In the rows, 128 means zero.
name the system of each run
P, path 1 (11 x 20)
[[117 139 117 157 131 114  96 171 138 142  71 119 139 163  87 126  86 189
  158 163]
 [ 88 107 103 145 104 168 149 111  60 142 160 138 123 101 126 189 104 108
  117 146]
 [170 101 128  93 153  92 160  96 165 116  93  95 135 137 190 119  99 100
  107 167]
 [ 98 141  96 153 109 132 110 102 161 126 113 188 176 148  92  75 118 160
  121 144]
 [ 95  97 138 105 138 165 137  92 100 146 128 133 102 120 126 170 214 131
  100 127]
 [121 128 180 143 128  62 129 156 149  90 127 111 107 177 175 101 129 135
  137 175]
 [ 64 133  71 141 102 149 104 141 165  88 144 137 138 110 109 160 107 154
  176 112]
 [142  84 119  67 143  98 124 133  96 167 130  88 126 128  95 190 129 110
   97 154]
 [132 130 142 112  60 118 132 124 134 116 152 139 112 149 156  57  75 114
  109 166]
 [ 97 126  82 108 138 154 121  85 164 103 147 108 183 106 137 112 172 103
  118  83]
 [148 106 172 103 154  78  93 138 141 160 127 156  93 138  78 109 177 128
  110 138]]
F, path 2 (11 x 20)
[[109 152 146 148 131 112 110 121 172 142 180 128 185 116 158 172  86 115
  127  83]
 [187 122  76  96 152 137 148 149 125 115 105 185  96 138 109 149 139 132
  152 161]
 [ 87 132 147 155 103 133 134 125  57 150 118  82 122 126  81  64 123 131
  111 115]
 [149 121 144 143 149 148 119  89 161 124 156 113 168  84 194 180 130 113
  103 113]
 [156 139 103 120 169 101 134 153 166 129  72 173 127 189 112  98 135 143
  156 154]
 [ 68 139 161 167  96 129 137 131  54 128 167 135  95 110  87 133 147 146
  127 107]
 [160 114 129 109 139 149 131 123 137 132 112  55 152 114 189 184 102 129
  113 147]
 [141 130 111 157 136  91 109 144 166 110 123 185 147 159 119  63  95 108
  143 165]
 [ 66 128 117 122 121 146 174  88  80 151 136 156  97 106  90 172 142 133
  132  85]
 [191 118 147  91 132 123 118 131 109 134 121  59 164 141 152 133 149 144
   76 167]
 [ 93 128 133 189 117 149  96 118 187 105 115 175 126 137 156  64 117 130
  149 149]]
Y, path 3 (11 x 20)
[[ 95  77  99  59 112 100 118 113 146 136 157  95 129 113 121 179 117  89
  109 139]
 [120 106  87  77  79 128  88 121 179 119 155 160 141 146 110  78 119 108
  109 158]
 [ 75 119  98  98 112 168 132  99 123 124 151 141 127 142 117  89 206  92
  112  98]
 [114 109 183  83 112 111 101 123 163 126 150 106  89 137 146 109 200 128
  106 126]
 [ 79 156 142 127  80 161  76 179 170 122 149 114 109 163 139 109 140 151
  164 110]
 [113 134 110  92 116 141 126 183  96 124 168  98  68 122 106 155 148  92
  168  85]
 [161 135 135  53  95 111 123 141 149 145 145  64 106 121 133 100  86 100
  123  97]
 [174 161  93 115 122 179 100 148 152 133 170 126 165 120 133  86 133  87
  132  77]
 [171 141 138 111 170 141 140 134 122 152 111 133  93 126 109  70 186  86
  132  78]
 [157 181 204 139 121 122 133 133 130 143 131 105 132 152 156  87 150 159
  114  88]
 [165 167 144 176 153 177 116 181 122 114 124 113 109 116 154 150 143 153
  173 102]]
V, path 4 (11 x 20)
[[134 170 160 131 121  94 176 138 107  84 166  95 132 153 180  94 153 115
  132  93]
 [132 131 125 131 101 135 101 151 150 100 109  88  86  78 116 147  74 185
  170 129]
 [129 138 122 156 151 143 106 181  74 192 150 126 162 163  99 155 106  86
  126 127]
 [164 131 102  99 117 128 180  89 114 119 137 148 100  98 127  68  97  80
  125 102]
 [142 148 125 131 148 124 104 104 171 126  93  76 201 107 122 120 126 180
  112 105]
 [151 120 157 193 161 148  93 151 104 143 135 184  96 108  94 117 174 123
  138 137]
 [129 153 125 132 151 158 207 107 104 124  92 114 119 160 194 139 138 115
  143 103]
 [139 139 142 158 108  65 127 139 122  56 153 100 146  96 140 136  87 174
  136 155]
 [120 101  93 151 133 183 102 142 103 183  91 145 123 121  92 170  87 132
  137 164]
 [132 123 111 131 150 102 176  94  83 134 164 152 172 144 140 108 134  54
   92 123]
 [145 117 114 107 121 120 138  60 189  93  83 130 127  83 136 101 115 175
  120 136]]
P, path 5 (11 x 20)
[[ 89 122 157 189 156 138 128 143  90 176 126 157 127 152 132 198 111 123
  137 145]
 [158 127  99 123 133 127 190 125 117  86 102 139  97 136 182 163  91 135
  156 169]
 [103 116  95 152 135 117 133  90 132 127  69  98 188 123 112 120  76 167
  114 160]
 [118  79 130 143 128 161 118  80 124 167 126 195 126 120 131 156 140 109
   87 180]
 [108 127 128 103 133 119 180 104 144 107  91 137 123 202 186 102 164 126
  124 161]
 [ 73 122 122 167 122  92 116 107 151  63 122 137 148 112 111 127 153 191
  137 152]
 [ 80  84 139 111 122 144  81 144 151 161 123 118 103 143 127 201 142 136
  130 163]
 [108 115 103  98  96  80 153 161 106  93 158 125 125 185 153 129 101  99
  131 186]
 [ 90 104  85  84  88 116 126  79 172  89 123  91 139  81 118 117  98 143
  123 122]
 [130  94 142  89 122 116  71 119 154 175 156 135 168 149 109 126 157 106
   69 155]
 [106 126 128  89  86 136 134 139 127 104 162 156  78 162 137  66 179  95
  130 132]]
V, path 6 (11 x 20)
[[157 112 116 137 132 167  68 134 145 128 112 145 107  72  73 127 158 171
  130 136]
 [112 130 158 162 179 149 146 136  91 173 110 117 138 175 159 123 175  77
  123 116]
 [137 156 143 132 102  93 179 107 146  57 151 147  91 102 173 114 104 149
  155 111]
 [130 131 100 133 130 138  96 168 120 133  96  79 164 137 107 182 103 188
  140 160]
 [118  99 134 161 126 131 126 133  59 164 166 162 109 120  98 107 117  59
  111 148]
 [139 136  90  86 131 141 177  64 175 124 108 124 153 117 173 121  98 106
  121  95]
 [143 130 140 150 145  76  81 139 154 100 125 132 173 125  85 108 158 184
  114 154]
 [108 112 146 151 138 202 132 115  92 174  99 164  73 125 120 141 174 131
  128 131]
 [131 141 141 129 138  91 175 121 126  80 168  98 154 152 214 142 137  91
  125 123]
 [115 117 109 129  97 100 106 140 162  94  99 130  98 113  99 134  69 190
  163 172]
 [102 123 111 128 133 163 117 140  64 195 149 133 164 158  90 176 140 107
  102 133]]
F, path 7 (11 x 20)
[[123 191 158 117  99 148 152 145 126 150 169 180 111 175 147 152 144 146
  145  82]
 [140 116  88 110 120 127 129 160  99  54 122  57 107  99 127 136 147 154
  152 152]
 [109 102 153 153 130 112  71 133 161 179 120 111 121 105 102  98  54  94
  132 126]
 [159 159  95 109 137 155 172 119 119 141 174 192 146 146 154 159 133  80
  128  92]
 [156 126 107 105 137 116 157 108  96  94  76  88 113 105  86  79 162 172
  120 134]
 [ 92 126 178 181 130 157  58 127 146 171 142 110 158 109 118 121 138 133
  110 109]
 [161 139 124 129 176 134 160 150 149 118 133 162 110 160 195 172 155  91
  161 125]
 [121 157 133 131 110  69 155 148  98  96 106 109 104 136  79  91  99 182
  156 126]
 [105 110 122 160 107 177  83 129 102 154 163 110 151  77 111 186  99 127
  116 129]
 [186 108 102 117 178 131 153 127 133 145  97 138 138 158 171 111 112  58
  123 160]
 [102 164 143 151 114  94 167  82 115 107 128 169 140 124  95  71 134 166
  123  94]]
C, path 8 (11 x 20)
[[162 111 151 184 161 169 131  88  98 130  81 125 129  92 141  97 160 145
  103 155]
 [121 124 151 210 197 109 140 128 133 114 116 147 138 133 176 154 132 102
  153 138]
 [140 140 121 137 164  80 177 122 124 109  87 157 113 131 122 194 107 185
  158 145]
 [126 112 126 155 130 123 139 106  65 136  92  88 165 115 101 163 103 180
   96 175]
 [123  76 109 163 145 114 133  95 110 113 143 137 167 108 163 143 100  74
   96 189]
 [118 122 108 106 164  81 164  87 171 141 105 176 177 182 149 147 123 117
  112 152]
 [125 138 139 119 114 118 141  94 111 118 126 167 163 161 112 140 185 199
   81 167]
 [ 82  83 153 143 120 138 115 118 106 106 133  97 126 148 170 141 180 128
   99 193]
 [ 71 111 138 126 121  55 120 150 168  91 162 126 136 168 163 160 112 114
  145 162]
 [ 85 126  94  63  80 104 135 128 136 129 137 137 131 155  91 178 109 172
  125 145]
 [117 104 119  84  79 139 101 128  89 143 167  84 160 140 107 108 143 115
   71 160]]
U, path 9 (11 x 20)
[[175  92  87  91 122 152 140 114 118  83 110 121  86  99 136  89 164 111
  119 171]
 [ 47 130 165 130 111  88 106 112 150 158 128  81 153 144 105  92 115 128
  114  96]
 [147 129 121 125 119 157 107 143 161 100 182 191 117 129 175 186 159 127
  138 149]
 [131 129  98  82 134 122 147 145 101 140  78  87 124 179  90  61 159 122
  127 133]
 [ 89 123 168 144  86  89 105 132 130 104 200 114 100  79 123 147  97 125
  135 105]
 [162 128  82  77 152 175 107 144 184 161 104 128 152 159 150 158 138 110
  136 123]
 [132 129 132 154 126  81 120 160  81 113 159 150 119 143  81  54 134  96
  127 146]
 [115 139 144  92 100 166 126  94 161 148 135 120  82  71 119 155 125 153
  138  63]
 [179 140 141 144 171 118  91 179 131 140 142 102 191 174 155 125 159 104
  112 143]
 [ 99 124 114 158 119 141 136 146 114 114 107 166  44 109  94  94 109 120
  184 121]
 [145 157 142  82 147  98 152 112 119 165 145 101 165 122 108 182 133 144
  105  65]]
C, path 10 (11 x 20)
[[138 109 158 145 142 170 103 100 151 157  77  58 146 105 167 124 116 140
  104 138]
 [131 134 103 198 156 114 110 164 132  95 157 192 147 138 130 119 118  95
  161 149]
 [113 127 124  85 157 107 200  90 106 160  77 133  86 138 112 167 134 142
  137 103]
 [176 146 166 156 118 118 101 125 112 116 144  88 188 108 141 130 122 184
   83 151]
 [ 87  78  78 166 136 168 124 115 134 108 102 155 109 121 149 116 117  86
  151 178]
 [119 143 147 109 179  50 158 131 125 161 140 136 159 168 113 165 137 107
  124  98]
 [165 135 141 110  74 149 142  93 130 108 124 151 118 112 145 140 120 209
   99 170]
 [ 74  97 102 164 150 156  97 142 108 122 108  72 175 152 132 106 162 100
  121 158]
 [119 106 153 118 133  53 140 118 146 118 181 190  91 123 136 152 116  88
  132 137]
 [122 159 119  77 100 150 149 120 148 153  92 103 156 181 144 166 118 191
  121 127]
 [124 105 108 148 104 126  87 143  85  81 167 109 148 104  91  78 167 129
  104 168]]
U, path 11 (11 x 20)
[[106 121 111 127 154 148 130  93 191 165 121 162 121 100 143 167  88  89
  155  80]
 [203 157 133 133 153 102 135 129 122 136 128 186 175 168 115  98 154 147
   95 152]
 [108 127 148 166  94 182 127 112  78 123 108 105  77  75 102  93 136 166
  132 116]
 [104 129 156 139 183 116 139 116 143 147 129  80 160 133 176 189 150 101
  127  88]
 [154 138 121 154 137 100 145 158 145 100  97 180 106 170 149 124  95 151
  164 188]
 [ 97 138  86 112 102 141 166 103  57 139 118 106 142 109  64 142 106 160
  118 106]
 [169  85 159 129 141 113 112  94 140 130 151  92 142  77 181 149 104  89
   87 154]
 [ 91 142 104 161 134 161 125 114 180 139  87 172 158 179 150  72 113 119
  144 135]
 [117 128 130 130 129 106 154  97  84  97 156 171 126 111  88 148 199 164
  107 127]
 [136 113 177  98 102 147 127 119 131 151  95  59 100 137 173 134 126 158
  104 152]
 [ 66 139  97 172 134 121 131 160 130  85 155 111 171 162 169 133 113  93
  164 130]]
Y, path 12 (11 x 20)
[[164 135 124 155 154 162 141 128 151 109  77 116  74  89 153  88 111 124
  173 110]
 [134 163 162 156 173  92 127 148 104 179 137 102 173 142  98 143 115 119
  125  76]
 [221 155 135 133 129 145 162 129 119 115 117 175  97 118 152 135 108 160
  136 148]
 [116 134 116 179 170 134 144 127  87 137  80  55 180 126 126 110 109 123
  130 117]
 [178 130 168 168 158  94 136 104 131 133 150 195 109  80 132 159 102 127
  126 127]
 [128 148 103 138 156 136 163 120 125 153  49 126 174 189 133 135 104 168
  132 152]
 [142 117 137 193 137 103 141 116  58  81 162 139 138  75 116 138 133 139
  109 158]
 [100 102 132 137 153 132 147  75 170 168  54 133 122 127 153 164  81 143
  131 147]
 [126 127 111 159 137  76 117 150 102 106 165 161 190 163 109 153 126 139
  111 182]
 [ 94  99  96 125 111 150 174  65 120 104  80 153  83  94 123 127 112 158
  135 155]
 [ 83  93 141 130 137  96  98 108 121 153 146  96 191 144 129 169 135 116
   80 161]]

runs to name
path 13 (2 x 20)
[[149  92 119 103 147 133  91 136 115 167 144  58 154 107 118 111 118  52
   98 120]
 [125 147 141 140 131 119 117 105 195 150 123 180 120 125 121  54 103 103
  145  83]]
 => V
path 14 (2 x 20)
[[136 126 140 179 167 136 144  66 129 138 144 160 169  76 148 157 118 107
  106 105]
 [191 125 111 129 186 135 145 127 149 136  74 170 139 163 154 147 148 136
  130 172]]
 => C
path 15 (2 x 20)
[[161 140 108 131 158 182 147 146  55 162 119 109 163 155 129 164 169 126
  104 135]
 [156 103 169 169 140  84 135 116 131  88 116 107  90  91 164  75  96 107
  132 161]]
 => Y
path 16 (2 x 20)
[[ 85 115 172 127 119 172 119  92 126 174 128 113  74  81 118 141 149 125
  124  72]
 [155 137 156 105 132 106  97 186 160 150 154 122 140 199 170 151 129 106
  130 158]]
 => Y
path 17 (2 x 20)
[[ 79 132 131 127 132 145 107 123 155 121  95  40 125  89 120 132 134 159
  157  75]
 [160 116 152 146 145  91  85 176 110 160 186 164 143 138 107 170 107  92
  119 158]]
 => P
path 18 (2 x 20)
[[ 86 156 115 136  86 190 147  85 127 148 129 111 162 128 153  97  98 125
  115  86]
 [189 101 129 132 197 105 124 110 131 115 138 145 149 100 133 132 189  93
  102 137]]
 => P
path 19 (2 x 20)
[[176 123 147 120 142  93 100 145 138 165 108 118 114 123  82  49  93  98
  121 123]
 [126 167 149 167 112 177 100 128 136 152 174 171 122  90 112 132 124 132
  141  60]]
 => U
path 20 (2 x 20)
[[171 152 108 105 119 145 109 207 100  92 154  77 103 133 119 119 153 129
  159 120]
 [ 90 117 143 130 103 115 120 121 133 138 113  86  72  86  96  74  68 103
  154  95]]
 => C
path 21 (2 x 20)
[[117 118 144 113 128 154 172  91 126 143 129 164  49  90 148 173 127 115
  146  95]
 [159 159 111  85 122  98 126 162 115 122 125  60 184 174 117 104 127 148
  112 128]]
 => F
path 22 (2 x 20)
[[110 117 144 175 139 153  89 159 115 125 194 160 110 116 138 122 173  63
  137 113]
 [133 155 127  80 157  87 167 153 154 126 109 109  82 147 131 145 124 120
  177  74]]
 => P
path 23 (2 x 20)
[[121 113 120 119 129 122 187 126  42 115 162 118  92 123 140 145 143  71
  125 129]
 [142 116 141  92 125  88 120  88 203 110 109  73 148 103 169 122  91 142
  115 124]]
 => Y
path 24 (2 x 20)
[[ 72  93  91 106 139 115 133 114 174 119  90  77 153 159 164 108 102  84
  138 146]
 [115 113 112 106 115  75 123  92 153 118 160 203 147 124  87 139 128 144
  104 151]]
 => P
path 25 (2 x 20)
[[124 105 143 113 159 138 102 162 172 127 142 103 100 151 187 141 169  65
  150 126]
 [111 158  99 112 125  57 142 166 134 101 141 148 129 159  76 115 100 142
  170 109]]
 => P
path 26 (2 x 20)
[[ 82 134  89 131 102 173 129 174  91 134 151 101  99 139 120 115 107  76
  170  98]
 [165 122 117  78 165  56 135 122 171 114 157 128 125  98 114 146 126  93
  135  90]]
 => U
path 27 (2 x 20)
[[169 181 137 151 105 116 123 186  78 114 181 115 163 151 120 132 106 151
  129 127]
 [146 104  83 132 127 170 128 134  89 137 100  88  90  70  96 104  82  95
  147 124]]
 => V
path 28 (2 x 20)
[[131 143  99 104 153 164 158 176 115 127 115 103  78 149 148 157 151  97
  181  92]
 [151 143 128 114 148  35 137 165 126 112 134  99 131 129  91 126  77 126
  153 116]]
 => U
